Each row has a name. Each question is about the rows just above it.

Columns, left to right: K L S P F C J T G
Gugid: [110 137 115 123 124 125 127 134 144]
pezad: [ 58 142 193 125 124 169   4 120 190]
bofu: [ 84 104 143 128 146 114 108 117 137]
Gif: [176 128  73 155 124 129 166 168  53]
Mekan: [156 128  94 130 121 149 175 127 129]
vali: [110 137 108 123 124 125 127 134 144]
Simu: [104 137 164 125 134 137  80 110 152]
livuk: [110 137 164 123 124 125 127 134 144]
zonop: [104 109 143 105 163 153  99 103 159]
tifu: [150 125  87 137 141 129  99 106  99]
[121 124 134 124] is in which column, read top down? => F
Which column holds [166 175 127] top down? => J
Which column holds this, read top down? [130 123 125] => P
[128 137] is in which column, read top down? => L
Which column holds this, read top down? [164 164] => S
Which column holds [  4 108 166 175 127  80 127  99  99] top down? => J

Columns, left to right: B M H X
vad: [128 203  61  87]
voza: [ 87 144  35 169]
Ripep: [ 96 134 199  52]
bel: [182 201 108  74]
[ 87 169  52] is in which column, read top down? => X
Which column holds this, read top down? [ 87  96 182] => B

Columns, left to right: W Z R A D Q N E
zaniz: [133 123 127 132 102 103 138 131]
Nofeb: [124 140 131 127 151 145 122 128]
Kino: [181 219  68 110 205  87 204 140]
bemut: [133 142 137 133 127 118 129 131]
bug: [127 131 129 140  90  95 141 137]
niros: [127 131 129 140  90  95 122 133]
Tudub: [119 144 127 141 109 110 140 139]
buro: [133 113 105 120 117 117 144 126]
Which column holds this, read top down? [122 204 129] => N
[127 110 133 140 140 141 120] is in which column, read top down? => A
[122 204 129 141 122 140 144] is in which column, read top down? => N
Which column holds [123 140 219 142 131 131] top down? => Z
Which column holds this, read top down? [151 205] => D
Which column holds this, read top down? [131  68 137 129 129 127] => R

Columns, left to right: rilop vota ran tolud Dazo res fugi dinaf
Rar: [194 129  91 163 154 133 212 220]
nevat: [208 130 119 217 164 145 208 165]
mipal: [114 128 137  93 108 106 141 146]
sez: [113 133 190 101 137 102 127  90]
Which column holds [208 141] top down? => fugi
Which column holds this, read top down? [208 114 113] => rilop
Which column holds this, read top down? [212 208 141] => fugi
Which column holds this, read top down? [133 145] => res

Columns, left to right: Beza Pame gizep noz zegel Toraz Tosem vur
fusi: [133 114 169 145 155 152 113 113]
bep: [128 122 128 130 130 126 135 129]
nedof: [135 108  83 114 107  97 122  82]
suzip: [236 126  93  96 135  79 146 121]
vuzi: [152 107 110 146 120  74 121  74]
vot: [226 140  66 149 165  32 140  52]
Lubul: [133 116 175 146 155 151 113 111]
Tusa: [111 125 103  92 117 153 133 141]
diger: [184 163  63  88 115 111  66 114]
Which column holds this, read top down? [ 97  79  74  32 151] => Toraz
Which column holds this, read top down? [113 135] => Tosem
Which column holds this, read top down? [126  97  79  74] => Toraz
Which column holds this, read top down? [152 126  97  79  74  32 151] => Toraz

Columns, left to right: Rep dimi voze viku
zuvad: [252  98  11  72]
Zuli: [219 113 205  12]
zal: [198 242  98 190]
Which column holds this, read top down? [72 12] => viku
[252 219] is in which column, read top down? => Rep
Which column holds this, read top down? [219 198] => Rep

Columns, left to right: vep lunep Zota mir mim Faruk baz Siv vuna
bubif: [119 125 109 119 122 110 124 124 133]
nade: [141 134 136 105 120 121 137 118  88]
sako: [175 139 221 151 151 251 136 172  96]
taf: [129 128 129 127 128 130 128 129 135]
Pudi: [ 83 113  55 131 118  56 111 112 189]
bure: [129 128 129 127 128 130 128 129 126]
Which column holds this, read top down? [141 175 129  83] => vep
Which column holds [129  55 129] top down? => Zota
[120 151 128 118] is in which column, read top down? => mim
Which column holds [139 128 113] top down? => lunep
[110 121] is in which column, read top down? => Faruk
Which column holds [172 129 112 129] top down? => Siv
Which column holds [136 221 129  55 129] top down? => Zota

Columns, left to right: fomum vef Nerel ropob das sas
lazo: [113 156  99 113  70 159]
zup: [202 186 111  81  86 137]
tagi: [113 176  98  89 225 221]
vugaf: [202 186  58  81  86 137]
Leno: [121  82 121 129 141 150]
Sevov: [152 176  98  89 225 221]
Which column holds this, read top down? [ 70  86 225  86] => das
Which column holds this, read top down? [ 58 121] => Nerel

Columns, left to right: Mok fof Buve Ropu Lak tugo
gor: [120 211  94  77  56 103]
Dun: [ 84 143 150  89 141  64]
rema: [144  81 187 156 223  91]
tanun: [118 137 121 165 139 169]
lezi: [163  98  48 129  58 154]
Which column holds [ 94 150 187 121] top down? => Buve
Which column holds [211 143] top down? => fof
[144 118] is in which column, read top down? => Mok
[121  48] is in which column, read top down? => Buve

Columns, left to right: Vudor gepup Sava Noti
Tok: [162 192  66 121]
sasa: [143 189 194 221]
Dol: [174 178 111 139]
Vug: [102 126 110 107]
Which column holds this, read top down? [192 189] => gepup
Which column holds [121 221] top down? => Noti
Which column holds this, read top down? [192 189 178] => gepup
Which column holds [ 66 194] top down? => Sava
[174 102] is in which column, read top down? => Vudor

